In the rows, 128 means zero.
The rows below fall into families. The same turns and mirrors carry the whole set onto itself and the rows of a family onto each other. For each named row, which other rows are in its family? Write them in the order they are listed.
These 20 rows form 5 families of 4 rows each.
Tafiz: [ 85 159 135 100 130 112 143  94 117 125  97 148 138 136 141 123 132]
ros: [104 143 107 144 108 125 119 137 108 128 141 169 154  95 103 116 161]
taz: [129 153 126 150 112 119 113 123  97 125 121 165 164  97 107 105 135]
mem: [163 105 124 141 127 138  98 134 157 140 149 135 127  87 119 104 120]
tatu: [129 105 126 100 130 134 110 106 163 111 117  97 111 119 161 147 120]
Musup: [111 150 110 158 111 140 128 137 117 109 125 161 160 115  90 111 134]
Puti: [ 89 147 125  95 107 129 151 108 108 123 106 164 118 126 135 146 124]
tof: [122 145 109 157 103 139 123 123  92 122 107 156 162 119 100 124 134]
som: [ 95 148 144  94 126 131 158 117  98 127 110 158 130 135 140 129 124]
Ludid: [135 122 140 104 106 122 143 109 166 133 122 109  97 122 163 144 105]
nam: [125 100 113 106 134 144 127 117 172 132 120  91 111 134 156 128 124]
doli: [ 91 146 120 109 119 129 153  98 115 121  90 117 138 149 140 144 122]
Gan: [119 155 113 155 131 126 131 129 105 139 147 165 153  95 101 113 143]
valis: [119 113 133  92 143 132 129 105 175 141 125 116  99 126 152 124 113]
kad: [163 120 103 155 124 141 103 135 166 115 133 121 127  94 118 109 143]
Vani: [156  97  98 154 118 153 102 143 151 135 136 128 133 102 112 110 136]
gusab: [159 124 114 154 121 117  93 123 167 151 155 128 124 102 131 111 135]
mibi: [ 76 136 133 103 117 134 138 105 114 105 104 140 146 145 135 144 113]
Munil: [148 115 122 152 107 118 114 137 166 140 161 111 135  90 132 111 144]
kip: [137 115 148  90 118 123 123 111 160 139 120 120 103 135 170 129 117]

The rest of the family of Vani: tof, nam, doli
The rest of the family of Musup: tatu, kad, mibi
The rest of the family of ros: Puti, Ludid, Munil
The rest of the family of Tafiz: taz, mem, valis

The rows below fall into families. The same turns and mirrors carry the whole set onto itself and the rows of a family onto each other. For each named row, which other rows are in its family? Write them in the order they are listed.
These 16 rows form 4 families of 4 rows each.
Vumar: [110 138 136 132 123 108 141 157 132 117 101]
gomif: [131 100 119 129 144  88 149 148 142 127 135]
Zot: [122 129 138 154 125 125 141  78  93 104 148]
zozin: [132 124 110 115 121 123 119 136 145 119  93]
meb: [148 132 134 152 151 172 152 115 104 130 167]
bovu: [123 125 129 161 112 146 125  94  91 114 165]
Gugor: [118 139 149 145 124 169 131 101 102 107 151]
potor: [111 145  98 153 146  99 136 148 128 119 106]
fup: [131 119 103 147 148  92 150 151 130  99 120]
Meza: [138 124 122 140 146 106 157 175 136 132 128]
satel: [135 124 141 139 112 156 119  95 111 143 166]
zikab: [115 135 117 126 141 108 122 142 141 140  94]
bir: [165 143 114 161 161 151 118 108 102 131 151]
Nafe: [163 129 115 155 145 169 141 100  92 128 139]
veliz: [158 119 138 130 128 165 142  90 109 142 146]
lala: [125 109 101 137 127  98 159 144 141 151 146]

The rest of the family of zikab: gomif, bovu, Nafe
The rest of the family of bir: Zot, zozin, lala
The rest of the family of potor: fup, satel, veliz

The rows below fall into families. The same turns and mirrors carry the whole set onto itself and the rows of a family onto each other. For each named row, which other rows are in its family? Write them in the order they are listed.
These 28 rows form 7 families of 4 rows each.
Mebok: [ 80 106 149  87 153 139 106 141 101 157 167  74]
gime: [ 79  97 154  81 156 141 109 133 105 150 155  83]
bedim: [ 85 101 157  81 145 125 106 141 100 143 163  81]
lupa: [144 117 141  90 100 165  91 122 121 143 186 130]
biz: [ 88  97 151  84 147 130 108 126 104 157 162  78]
tafe: [ 95 113 164 135 133 153  82 128  70  98 173 121]
vor: [142 117 126 110 102 164  99 130 125 156 191 120]
viku: [ 85 113 158 128 130 161  83 143  65  98 181 129]
rud: [108 101 131 104 153 165 111 157  81 182 151 160]
zal: [ 79 101 149  88 134 142 103 136 111 151 161  72]
nasi: [144 123 133  96 105 175 104 126 115 152 193 136]
tebik: [ 89 102 161 132 126 160  78 142  65 101 172 123]
tadan: [138 116 136 105 101 158  89 126 116 149 206 134]
zumed: [140 122 139 102 105 166  95 122 131 145 189 131]
vubot: [108 113 125 118 152 164 114 164  73 176 153 154]
Guv: [ 85 108 162 118 130 144  78 138  64  98 169 122]
Lud: [ 92 115 158 120 126 165  83 132  69  92 159 124]
Vobi: [142 114 133 108  92 165  99 128 119 143 187 133]
fir: [ 90 108 155 130 120 157  86 133  67  93 167 117]
vak: [111 102 134 113 156 152 113 163  76 183 169 156]
rirez: [115 105 133 109 150 162 115 168  65 173 150 153]
kan: [114 106 132 121 158 169 101 153  79 176 158 164]
legu: [ 88 106 151  80 149 140 118 138 103 149 147  78]
zizo: [ 88 107 151  82 152 129 119 130 107 154 170  82]
let: [145 122 137 110 102 158  93 121 117 148 192 137]
tosaf: [111 107 132 109 153 164 108 169  82 185 162 153]
Roto: [121 110 133 108 151 172 122 159  77 174 162 160]
Fiz: [ 85 105 164 135 135 152  84 128  66 104 156 128]

The rest of the family of tadan: Lud, vak, legu
The rest of the family of Guv: bedim, nasi, Roto
The rest of the family of zal: vor, kan, Fiz
The rest of the family of gime: fir, let, tosaf
The rest of the family of tebik: biz, zumed, vubot

